Each row has a name. Each piece below is followed by the name of the row it came from, unless a question asks for something else. Each question is about the rows just above it. Places in a row count from 1.

[120 109 122 128 141 113 109 101 179  86 158 112 120  81 152 137 138  95
 148 134 151 116 102  67 144 171] = zek
[129 126 119 148 148 119 126  31  31  31  31 136 123 154  30 119 121 168
  98 103 187 137 174 168  84  93] = nosu
[110 117 118 122 143  87 111  98 180 110 150 120  94  92 167 137 126  83
 174 126 146 100  85  88 113 177] = pif
Row and place of [103] in the named rows:
nosu, 20
Where in the named rows is [118]?
pif, 3
Count of [32] in nosu:
0
Where in the named rows is [95]?
zek, 18
Where in the named rows is [152]?
zek, 15

[42 76 43 76 76] -> bofos
[ 65  66  67 236  79] -> tel
[ 73  73  75 236  73] -> kuror
[ 50 213  54  61 195] -> dez
[220 214 220  50  85] -> kiso
[ 50 213  62 235  83] -> Firof
[213  47  85  61 195] -> Bar
[ 68  88  71  43 196] -> besar
[ 52  73  62  59 193] -> kire
[215 212 217  47  89] -> dafid
Where do [ 73  73  75 236  73] appear?
kuror
which: [ 50 213  54  61 195]
dez
[220  50  85] begins in row and place
kiso, 3
Row and place of [68] in the named rows:
besar, 1
Where in the named rows is [88]?
besar, 2
Count of [43] in bofos:
1
Where in the named rows is [214]?
kiso, 2

[135 131 147 144 157 118 122 143 157 133 139 120 139 135  99 115 122 110
 104  80 127  99 127 127 142 140 121 145 138 127 139  89 128]  bom
[143  94  81 161 120 130  84 108 102 155  77 116 138  96 107 149 139  74
 101 149  88  81  86 142 172 145 130 177 130 157 128 101 110]  vam
[143  94 125 161 120 130  84 108 102 155  77 116 138  96 107 149 139  74
 101 149  88  81  86 142 172 145 130 177  66 157 128 101 110]  pigib
Shift each entry of [145 130] by +1 times 1:
[146 131]
Count of [81] in vam:
2
Where do [143  94 125 161 120 130  84 108 102 155  77 116 138  96 107 149 139  74
 101 149  88  81  86 142 172 145 130 177  66 157 128 101 110] appear?
pigib
Move every entry of [138] by -1 step of 1.
[137]
The row with [143  94  81 161 120 130  84 108 102 155  77 116 138  96 107 149 139  74
 101 149  88  81  86 142 172 145 130 177 130 157 128 101 110] is
vam
Times [127] occurs in bom:
4

[120 126 133 127 127 127 124 126 131]  kazin
[136 130 123 129 121 125 133 131 124]  kol
[157 117  90 104  34  89 205 222  23]  givob
[128 125 125 123 116 123 138 143 112]  ran
[136 129 121 128 118 123 136 135 120]  buse
[138 128 118 125 109 120 143 144 109]  kag
[137 128 120 127 113 122 139 140 114]  beda
[139 128 118 125 123 118 135 136 108]  Fisun
[136 129 122 128 119 124 134 133 122]  Zuza
[132 126 133 127 134 131 124 126 131]  refa
[132 129 126 129 125 127 125 125 127]  mesiz
Row and place where [123 118 135] starts:
Fisun, 5
Move every entry of [128 120 127 113] by +1 step of 1.
[129 121 128 114]
Where do [132 126 133 127 134 131 124 126 131] appear?
refa
Count of [127] in kazin:
3
Row and place where [118 123 136 135] starts:
buse, 5
Shift each entry of [139 128] by +1 times 1:
[140 129]
How many times does mesiz hold [126]?
1

[157 101 124 138 192  33  86  74 142 179 190 126 186  81 149 127 188 177
  74  87 114 110 103  95  87 141 120 136  96 148 166 187 124 149 124 218
 131 198 126 102 162  76 189 207  99 175 176 179  78 122 176 136  96  74] : munaf
[137 116 136 128 154 111 109 126 132 130 129 131 153 120 135 119 133 132
 120 119 128 117 132 137 125 129 120 129 113 130 135 150 128 142 141 135
 137 144 138 138 123 122 136 154 113 141 138 139 135 126 147 142 130 116] : pon
[131 116 140 128 129 124 116 137 132 130 129 135 131 120 135 119 122 132
 120 120 131 117 132 137 133 123 124 134 121 126 135 126 127 135 132 118
 135 144 132 138 133 122 123 141 120 128 131 133 135 117 138 136 130 116] : mizug
which: [137 116 136 128 154 111 109 126 132 130 129 131 153 120 135 119 133 132
 120 119 128 117 132 137 125 129 120 129 113 130 135 150 128 142 141 135
 137 144 138 138 123 122 136 154 113 141 138 139 135 126 147 142 130 116]
pon
Where does [101 124] start? Give its row and place.
munaf, 2

[ 92  91 117 113 102 159 118 159 130] = fisi
[136  65 160 135  75 112 162 103 137] = Zifud
[ 91 106 145 121  94 145  91 114 144] = Kog
[127  91 117 113 143 115 221 104 126] = mipu
[127 117 127 113 161 129  66  66 130] = mitim
Shift each entry of [ 91 117] by -1 times 1:
[ 90 116]
Count of [159] in fisi:
2
Count of [127] in mitim:
2
Times [92] occurs in Kog:
0
Times [113] occurs in mitim:
1
Row and place of [144] in the named rows:
Kog, 9
Row and place of [137] in the named rows:
Zifud, 9

[ 94 128  99 125  80 177 138 131 146 155 191 139 123 109 159 134 122 135
 133 124 113 175 174 160 104 104 154  66 161 119 163 196 136 158  75  73
 142  90 197 101 141  99] -> pema
[ 48 121 104 123  67 174 113 142 116 165 153  91 120 145 160 159  95 126
 174 170 142 179 200 151  81  95 130  60 117 116 151 197  64 153  69 113
 125 108 172 115 126 102] -> bivu
[108 172 114 126  67 174 113 142 116 165 153  91 120 145 160 159  95 126
 174 170 142 179 200 151  81  95 130  60 117 116 151 197  64 153  69  97
 153  74 193  78 154  39] -> fogo
[ 25 115  77 128  75 169  87 129 110 169 119 131 129 163 183 150  83 124
 174 166 150 174 179 136  92  85 132  45 123 132 151 199  75 154  54 103
 157  63 169  84 140  29] -> fab
Row and place where [108 172 115 126] starts:
bivu, 38
Move every entry of [132 151] by +1 step of 1.
[133 152]

[131 165 123 173 145 130 122 157 150 173 157 147 147 145 156 128 153 156
 158 129 151 217 148 177]  sev
[140 138 169 119 131 165 124 173 145 130 122 157 150 173 122 128 128 135
 129 118 151 132 109 142]  lusuk
[140 138 162 119 131 123 124 184 145 143 122 147 150 150 122 128 131 148
 129 118 151 132 109 169]  monak
[146 140 144 137 136 158 124 138 145 130 122 172 147 164 141 133 128 135
 129 118 151 132 109 133]  Suzav
[142 170 134 119 131 121 193 172 145 130 128 147 158 189 154 128 128 161
 147 129 151 136 131 157]  vobik
[142 170 134 119 131 121 193 172 189 130 128 147 147 189 164 147 132 158
 129 154 160 190 139 138]  miku
[168 138 138 142 131 169 124 178 145 130 122 159 147 195 122 128 128 135
 129 118 151 132 109 134]  Bida
How many times does monak hold [130]?
0
[122] with +1 step of 1 on every entry:
[123]
Count of [147] in miku:
3
which: [131 165 123 173 145 130 122 157 150 173 157 147 147 145 156 128 153 156
 158 129 151 217 148 177]
sev
Row and place where [138 145 130] starts:
Suzav, 8
Move every entry of [119] by +1 step of 1.
[120]
Where does [131 165 124 173 145 130 122 157 150 173] start? Give its row and place.
lusuk, 5

[188  62 111  87] = Mizi
[188  62  87 145] = reniv
[188  62  87 111] = panin
Where does [ 87 111] start? Give its row and place.
panin, 3
[62 87] with -1 step of 1 on every entry:
[61 86]

[118 128 158 136 128 116  85 129 148 107  45 143 118 212 140 113 162  91
  40 130 122 114 102 113 144 109] = kun
[126 133 158 133 123 126  91 141 103  97  71 104 149 123 124 104 180 127
 147  86 145  44 149 231 139 120] = dilo
[117  99 217 134 147 162 132 134  70 132 121 214 156  90 126 146  90 111
 129 132  99 137  96 138 111 146] = raluz
[ 81 135 106 111  98 150 114 122  90 105  81 150 108  66 116 134 173  61
 117 120 135 188 161  74 132 129] = Nam
[125 144  87  75  73 124 112 104  69 116 104  95 119 103 169 103 163 191
 129 104 107 100 105 132 137 138] = Bati
Where in the named rows is [45]?
kun, 11
Where in the named rows is [169]?
Bati, 15
Times [105] occurs in Nam:
1

[123 101  40 154 100 103 158 106 139 109 104 146 133 117 172  66  88 128
 108 106  98 103 155 179 131 134 111 133 142 126 136 120  74 143  90  82
 111  84  46  53 163 191 121 185 157  95 174 141 119 100 128 134 198 111
 172 148 172 157]  luza
[127 105  56 147 101 108 164 111 138 109 112 143 135 120 173  75  91 132
 110 110 104 107 150 172 129 126 106 125 147 122 139 114  81 136  93  94
 110  89  55  65 161 179 120 176 152 100 169 139 118 108 132 134 186 115
 159 145 162 151]  nemu
[125 105  50 150 102 104 155 110 135 114 108 144 134 116 166  70  93 131
 113 102 100 109 152 171 134 129 112 131 138 126 135 124  79 138  95  84
 112  91  57  64 158 184 124 176 152  99 171 138 121 100 129 132 190 112
 167 145 170 156]  zodof
[120 109  59 150 110 108 139 110 136 115 105 143 128 119 150  81 100 124
 115 112 104 108 149 164 131 139 123 139 132 130 129 132  86 144 102  89
 118  94  70  69 149 180 124 170 150 102 159 137 123 102 122 131 180 114
 168 141 164 151]  Pag
[121 113  73 145 114 117 142 110 138 112 110 140 124 124 151  97 106 123
 113 127 112 107 144 160 124 141 122 136 136 130 131 124  98 143 106 105
 121  98  78  79 148 166 122 165 147 108 150 138 122 116 123 133 172 119
 158 138 151 142]  levik
[116 111  59 150 116 112 129 108 136 117 102 142 122 118 145  90 107 119
 113 117 104 107 148 162 131 148 132 147 123 139 125 137  95 151 105  90
 125  99  78  74 145 176 126 172 147 105 154 139 124 105 117 131 183 114
 172 140 163 151]  ser
[124 122 104 136 122 121 129 121 130 123 119 134 126 125 133 112 119 126
 124 123 120 121 135 140 128 133 128 133 128 129 128 132 113 134 120 114
 125 115 109 107 134 147 127 142 136 119 137 131 127 118 125 129 146 123
 143 132 141 135]  kuvi
[116 113  64 149 117 109 123 111 134 121 102 141 123 118 137  88 108 118
 119 113 105 111 147 157 133 146 135 147 120 137 123 143  94 148 108  87
 125 118  84  78 141 176 128 165 146 106 152 136 127 100 117 129 175 114
 171 139 164 151]  Dod
[128 107  61 145 100 108 165 113 135 111 114 143 136 120 152  74  91 135
 114 106 104 110 150 169 130 122 104 122 146 119 140 118  79 131  96  95
 108  89  57  67 159 178 121 170 151 101 168 137 120 106 133 133 182 114
 158 143 163 149]  fomol
[127 105  56 147 101 108 164 111 138 109 112 143 135 120 173  75  91 132
 110 110 104 107 150 172 129 126 106 125 147 122 139 114  81 136  93  94
 110  89  55  65 161 179 120 176 152 100 169 139 118 108 132 134 186 115
 159 145 162 151] is in which row?
nemu
Times [118] occurs in Dod:
3
Row and place where [118 108 132 134 186 115 159] starts:
nemu, 49
Move every entry of [138  95  84] by -1 step of 1.
[137  94  83]

[111 200 133 136 109 159  31]  gurek
[159  30  37 173  39 126 169]  mepo
[109 150  37 173  39 200  73]  zel
[159  31] begins in row and place
gurek, 6
Shift each entry of [111 200 133 136] by -1 times 1:
[110 199 132 135]

[181  90 138  36 125 103 123  90 143 171 137  75  97 152  97  91 133 196
 183] = tilo
[170 185 125 131 135 149 152 122 188 104  59  76 163  86 123 154  54 183
 162] = tisel
[181  90 138  36 125 103 123  90 143 171 137  75  97 152  97  91 126  98
 153] = ropir
[ 94 204 126 132 105 139  48 107  99 147 175 116 151 192  48  41 118 126
 108] = vaguv
[150 181 118 151 113 193 175  99 142 141 111  65 181  78 166 120  49 159
 164] = Moz
[170 185 125 131 135 149 152 122 188 104  59  76 163 160  41 113  89 137
 119] = tapib
How many times does vaguv hold [48]?
2
[104  59  76] with +1 step of 1 on every entry:
[105  60  77]

[ 86 194 126 199 163  44 159  87] -> zok
[169  64 159 122  48  98 177  47] -> togaf
[128  80  78  46  89 147 193 148] -> zug
[ 85  52  46  98 125 128 172 143] -> dodi
[ 44 179  96 146 197 101  87  57] -> muf
Row and place of [147] in the named rows:
zug, 6
Shift each entry of [169] by +1 times 1:
[170]

[ 82 145  87 132 162 124 128 117 132 179 119 151 128 136  78 120 154 230
 151 131 158]  radam
[ 82 145  87 132 162 139 128 117 150 179 119 151 128 136  78 120 154 173
 156 151 139]  gub
[ 96 135  90 130 151 133 130 118 133 187 123 164 131 147  58 124 177 199
 153 131 152]  Bagab
which: [ 82 145  87 132 162 124 128 117 132 179 119 151 128 136  78 120 154 230
 151 131 158]
radam
Count of [151] in gub:
2
Move every entry of [139 128 117 150] by -1 step of 1.
[138 127 116 149]
Move every entry of [151] by +1 step of 1.
[152]
which: [ 82 145  87 132 162 139 128 117 150 179 119 151 128 136  78 120 154 173
 156 151 139]
gub

[136 111 121  99 186  55  67 211 122  87 141 156 178  68 154] -> Rosaf
[167  93 155 194 109 191 148 191  78 165 199 124  88  67 105] -> tivep
[ 91 149  57 149 188  99 159  95 202 186 188 110 118  95 141] -> Daz
[119 212  87  69 108 202  88 108  69 190  98 132 186  96 152] -> Voko
[ 92 132 147 141 187 127 114  86 130 150 111 183 161  74  54] -> Zazu
[199 164  82 104 104 164 192  97 151  96 179 119 132  96  65] -> Toru
[ 74 143  69  53 116  71 180 133  82 105 159 187  83 152 135] -> ridi
[ 91 157 172 112  57 168  77  96 167  56 207 175 150 109 134] -> Mev
Where does [155 194 109 191] start? Give its row and place.
tivep, 3
[199 164  82 104] with -1 step of 1 on every entry:
[198 163  81 103]

[116 160 116 116] -> ras
[157 228 229 146] -> fiban
[173 228 229 214] -> Kuban
Times [116] occurs in ras:
3
[173 228 229 214] is in which row?
Kuban
Shift each entry of [229] by -1 times 1:
[228]

[120  98 104 124  99 153  94  96 181 110 102 123  61 186 136 165 182  98
 111]  zule
[109 143 109 119  87 157 166 135 165 104 167 191 174 123  89 211 111 106
 186]  Nedeg
[138  81 176 118 102 128 191 141 163  44  83 135 128  95  81 132 136 111
 167]  salud
[103 138 188 120 106 137 135 102 234 145 141 102 128  98 136 105 189 107
 118]  binil
[124  84 192 146  88 124 210  88 121  81 121 122 121  80 101 162 100  88
 121]  fulu
[187 130 122 117 187  95  97 142  81 165  92  92  80 141 158  92 132 142
 187]  poras
Count of [187] in poras:
3
[61] is at row and place
zule, 13
How many times does fulu hold [121]?
4
How many times does Nedeg hold [119]?
1
Shift each entry of [102 234 145] by +1 times 1:
[103 235 146]

[192 179 155 233 153] : vulag
[ 81 109 125  84  80] : Beneg
[135 115 116 150 131] : fugo
[155 152 124 152 141] : novan
[ 91 168 145  89 189] : Lumef
[134 140 128 126 130] : Bur
[167 135 130 103 135] : Lisi
[139 120 121 104 101] : nez
[114 121 120  62 128] : pofo
[181 156 156 132  85] : setok
Row and place where [120 121] starts:
nez, 2
[124 152] begins in row and place
novan, 3
Shift each entry of [ 91 168 145  89] by -1 times 1:
[ 90 167 144  88]
[134] with +1 step of 1 on every entry:
[135]
How many times does vulag hold [155]?
1

[156  95 108  74 176 150 128  61  51  87] -> zod
[145 204 213 128 194 200  35 203  36  36] -> Dosul
[ 85 125  58  71 123 194 214 189 109 165] -> vume
[ 85 125  58  71 188 194 156  98  60  63] -> gad
[122  63 122  85 122 212 212 202  46 122] -> Zila
[128  54 204 169 202  37 197  25  66 201] -> Ligir
[114  25 103 216  28  64  27  43 121 102] -> Refi
Row and place where [156  98] starts:
gad, 7
Count of [123] in Zila:
0
Shift each entry of [202] by -1 times 1:
[201]
Where does [122  63] start? Give its row and place.
Zila, 1
Row and place of [95] in the named rows:
zod, 2

[134  85 121 161 214 184 152 145] = Riv
[133 118 118 151 150 105 111 156] = ror
[ 87 106 106 139 125 173 155 115] = pade
[126  93 104 143 131 184 148 109] = ninev
[150 119 151 151 147 105 117 163] = nek
[163 124 164 111 155 126 150 126] = deku
[122 139 108  99 121 137 131 117] = Bogo
[107  96 123  85 134 126 145 130] = berir
Times [151] occurs in nek:
2
Move every entry of [93] by +1 step of 1.
[94]
Row and place where [139 108  99 121 137 131] starts:
Bogo, 2
Move every entry of [214] by +1 step of 1.
[215]

[ 92 136 115 184]  maruz
[136  92 242 185]  bifu
[136  92 152 182]  Kez
[136] with +1 step of 1 on every entry:
[137]
Move every entry of [136  92 152] by -1 step of 1.
[135  91 151]
which: [136  92 242 185]
bifu

[142 242 101 124 243 239 119]  gosu
[ 52  32  74 117 144  33  92]  fum
[142 242 101 124  70 130  72]  getob
[142 242 101 124  70 153  66]  Zolem
[142 242 101 124  70  54  54]  miko
How many times does miko hold [242]?
1
[ 52  32  74 117] begins in row and place
fum, 1

[142 138 115  99 179 147 147 115 129 132  98] -> doged
[153  90  88 118 150 187 213 135 190  60  65] -> sevi
[135 118 213 150 153  90  88 190 187 106 116] -> Nub
[137 111 106 141 135 162 150 128 142  91 114] -> Geg
Where does [153  90  88 118 150 187 213 135 190] start? Give its row and place.
sevi, 1
Count of [98] in doged:
1

[ 98 147 147 147] = nati
[ 98  41 137 159] = fuv
[ 99 121  80  74] = Dufi
Times [74] occurs in Dufi:
1
Shift each entry of [ 98 147] by -1 times 1:
[ 97 146]
Move every entry of [121] by +1 step of 1.
[122]
How many times does nati hold [147]?
3
[ 98 147 147] begins in row and place
nati, 1

[ 39 112 162 171 127 171  98 156  22  79 115  71 184 198 129  79 174] : bepu
[130 136 135 127 132 126 125 125 122 125 132 126 129 133 139 125 125] : moku
[ 39 112 162 171 127 171  98 156  22  79 115  71 184 198 129 141 158] : Doda
Shift each entry of [171] by +1 times 1:
[172]
[132 126 125 125 122 125 132 126 129 133 139] begins in row and place
moku, 5
Which row holds [ 39 112 162 171 127 171  98 156  22  79 115  71 184 198 129  79 174]?
bepu

[ 57 160 136  74]  guv
[ 91 191  24 203]  Rosag
[207 104 137  66]  vuze
[176  73  73  80]  Bunok
Shift each entry of [160 136] by +1 times 1:
[161 137]
How many times does Bunok hold [73]?
2
Move every entry of [104 137] by +1 step of 1.
[105 138]

